[[126 124 134]
 [126 135 138]
 [119 116 140]
 [126 139 135]
 [131 143 142]
 [138 118 126]
 [119 129 133]
 [123 144 141]
 [126 138 138]
 [147 112 130]
 [126 153 135]]
|
[[134 124 126]
 [138 135 126]
 [140 116 119]
 [135 139 126]
 [142 143 131]
 [126 118 138]
 [133 129 119]
 [141 144 123]
 [138 138 126]
 [130 112 147]
 [135 153 126]]

[[139 140 145 112 116 113 116 118 116 117 139 141 128]
 [133 133 105 147 121 143 120 123 121 123 135 135 130]
 [115 118 126 129 138 126 140 135 141 139 115 119 132]]
|
[[128 141 139 117 116 118 116 113 116 112 145 140 139]
 [130 135 135 123 121 123 120 143 121 147 105 133 133]
 [132 119 115 139 141 135 140 126 138 129 126 118 115]]

[[139 135]
 [152 151]
 [116 114]
 [152 148]
 [137 135]
 [118 121]
 [145 138]
 [130 125]
 [138 136]]
|
[[135 139]
 [151 152]
 [114 116]
 [148 152]
 [135 137]
 [121 118]
 [138 145]
 [125 130]
 [136 138]]

[[140 136 126 128 125 133 116 124 131 119 133 123 128 129 130 128]
 [135 132 127 128 126 131 121 126 130 123 131 125 128 128 129 128]
 [139 135 126 128 125 132 117 124 131 120 133 124 128 129 130 128]
 [156 146 123 128 122 139 101 119 135 108 139 118 129 130 133 128]]
|
[[128 130 129 128 123 133 119 131 124 116 133 125 128 126 136 140]
 [128 129 128 128 125 131 123 130 126 121 131 126 128 127 132 135]
 [128 130 129 128 124 133 120 131 124 117 132 125 128 126 135 139]
 [128 133 130 129 118 139 108 135 119 101 139 122 128 123 146 156]]

[[118 118 131 125 119 133]
 [121 127 131 143 119 134]
 [119 121 131 131 117 134]
 [124 133 128 132 145 130]
 [136 154 131 132 127 129]
 [138 118 131 132 126 114]
 [119 122 131 132 117 134]]
|
[[133 119 125 131 118 118]
 [134 119 143 131 127 121]
 [134 117 131 131 121 119]
 [130 145 132 128 133 124]
 [129 127 132 131 154 136]
 [114 126 132 131 118 138]
 [134 117 132 131 122 119]]

[[152 141]
 [152 139]
 [152 140]
 [154 134]
 [135 152]
 [152 141]
 [142 149]
 [152 138]]
|
[[141 152]
 [139 152]
 [140 152]
 [134 154]
 [152 135]
 [141 152]
 [149 142]
 [138 152]]
---
[[151 143 136 141 101 116 125 125 124 128 118 139 130 140 114 148]
 [149 147 122 130 107 114 142 106 125 116 117 133 112 147 102 149]
 [118 125 120 121 145 128 144 123 126 125 131 116 120 136 131 122]]
|
[[118 125 120 121 145 128 144 123 126 125 131 116 120 136 131 122]
 [149 147 122 130 107 114 142 106 125 116 117 133 112 147 102 149]
 [151 143 136 141 101 116 125 125 124 128 118 139 130 140 114 148]]

[[130 109 140 125 121 126 128 125 148 127 115 133 118 136]
 [142 132 124 117 135 139 126 137 109 130 132 124 119 128]
 [136 120 141 115 118 135 126 125 131 129 120 113 104 125]]
|
[[142 132 124 117 135 139 126 137 109 130 132 124 119 128]
 [130 109 140 125 121 126 128 125 148 127 115 133 118 136]
 [136 120 141 115 118 135 126 125 131 129 120 113 104 125]]

[[127 124 135 123 126 131 136 130 127 131 130]
 [116 148 111 117 113 147 132 124 110 141 114]
 [154 114 158 132 127 114 120 136 131 130 128]
 [125 137 113 126 127 129 125 125 122 126 122]
 [123 133 126 128 124 137 129 129 123 136 125]
 [126 122 123 128 138 125 129 133 129 124 129]
 [143 112 144 134 135 109 125 129 141 115 138]
 [129 124 121 134 137 115 123 123 138 112 135]]
|
[[116 148 111 117 113 147 132 124 110 141 114]
 [125 137 113 126 127 129 125 125 122 126 122]
 [129 124 121 134 137 115 123 123 138 112 135]
 [126 122 123 128 138 125 129 133 129 124 129]
 [123 133 126 128 124 137 129 129 123 136 125]
 [127 124 135 123 126 131 136 130 127 131 130]
 [143 112 144 134 135 109 125 129 141 115 138]
 [154 114 158 132 127 114 120 136 131 130 128]]

[[140 120 126 114 132 140 124 114 122 140]
 [123 114 112 136 113 133 138 152 136 130]
 [122 125 140 133 129 142 127 125 152 131]
 [137 130 153 127 120 120 143 125 115 149]]
|
[[123 114 112 136 113 133 138 152 136 130]
 [140 120 126 114 132 140 124 114 122 140]
 [122 125 140 133 129 142 127 125 152 131]
 [137 130 153 127 120 120 143 125 115 149]]

[[145 135 111 140 127 103 155 114 151]
 [133 133 149 125 140 109 147 113 113]
 [131 147 152 130 118 138 118 124 131]
 [105 126 148 143 111 102 150 149 111]]
|
[[145 135 111 140 127 103 155 114 151]
 [105 126 148 143 111 102 150 149 111]
 [133 133 149 125 140 109 147 113 113]
 [131 147 152 130 118 138 118 124 131]]

[[142 124 125 143 140 148 116 121 125 133 109 129 143]
 [143 138 121 123 126 126 130 120 131 131 116 133 139]
 [122 121 120 124 110 138 109 126 111 153 138 131 118]
 [111 107 141 148 126 114 127 142 143 133 121 145 122]]
|
[[122 121 120 124 110 138 109 126 111 153 138 131 118]
 [143 138 121 123 126 126 130 120 131 131 116 133 139]
 [142 124 125 143 140 148 116 121 125 133 109 129 143]
 [111 107 141 148 126 114 127 142 143 133 121 145 122]]

[[138 110 109 132 132]
 [119 120 147 115 138]
 [112 143 131 105 116]
 [136 144 140 139 136]
 [111 109 107 137 105]
 [114 118 114 136 135]
 [121 147 128 131 117]
 [109 117 148 124 113]]
|
[[111 109 107 137 105]
 [138 110 109 132 132]
 [114 118 114 136 135]
 [121 147 128 131 117]
 [112 143 131 105 116]
 [136 144 140 139 136]
 [119 120 147 115 138]
 [109 117 148 124 113]]

[[150 113 154 128 118 124 149 112 127 148 128 115 152]
 [137 102 136 138 152 114 148 135 140 135 113 128 121]]
|
[[137 102 136 138 152 114 148 135 140 135 113 128 121]
 [150 113 154 128 118 124 149 112 127 148 128 115 152]]

[[115 108 145 118 144]
 [108 106 151 122 149]
 [107 133 123 145 125]]
|
[[107 133 123 145 125]
 [115 108 145 118 144]
 [108 106 151 122 149]]
---
[[145 122 112 131]
 [150 120 106 137]
 [115 145 141 106]
 [148 143 107 118]
 [136 110 120 151]]
|
[145 120 141 118]

[[121 119]
 [145 151]
 [112 106]
 [112 107]
 [119 116]]
|
[121 151]

[[131 119 132 131]
 [148 127 150 147]]
|
[131 127]

[[138 146 107]
 [133 151 103]
 [117 108 150]]
|
[138 151 150]

[[130 135 121 139 133]
 [122 126 122 123 134]
 [116 121 133 138 121]
 [138 126 144 102 120]
 [129 129 139 146 116]]
|
[130 126 133 102 116]

[[106 124]
 [111 112]
 [149 118]
 [149 134]]
|
[106 112]

[[125 127 144 115 117]
 [152 147 139 112 129]
 [120 135 105 121 121]]
|
[125 147 105]

[[157 112 119 113]
 [116 132 133 136]]
|
[157 132]

[[132 144]
 [127 123]
 [134 150]
 [125 118]
 [128 127]]
|
[132 123]
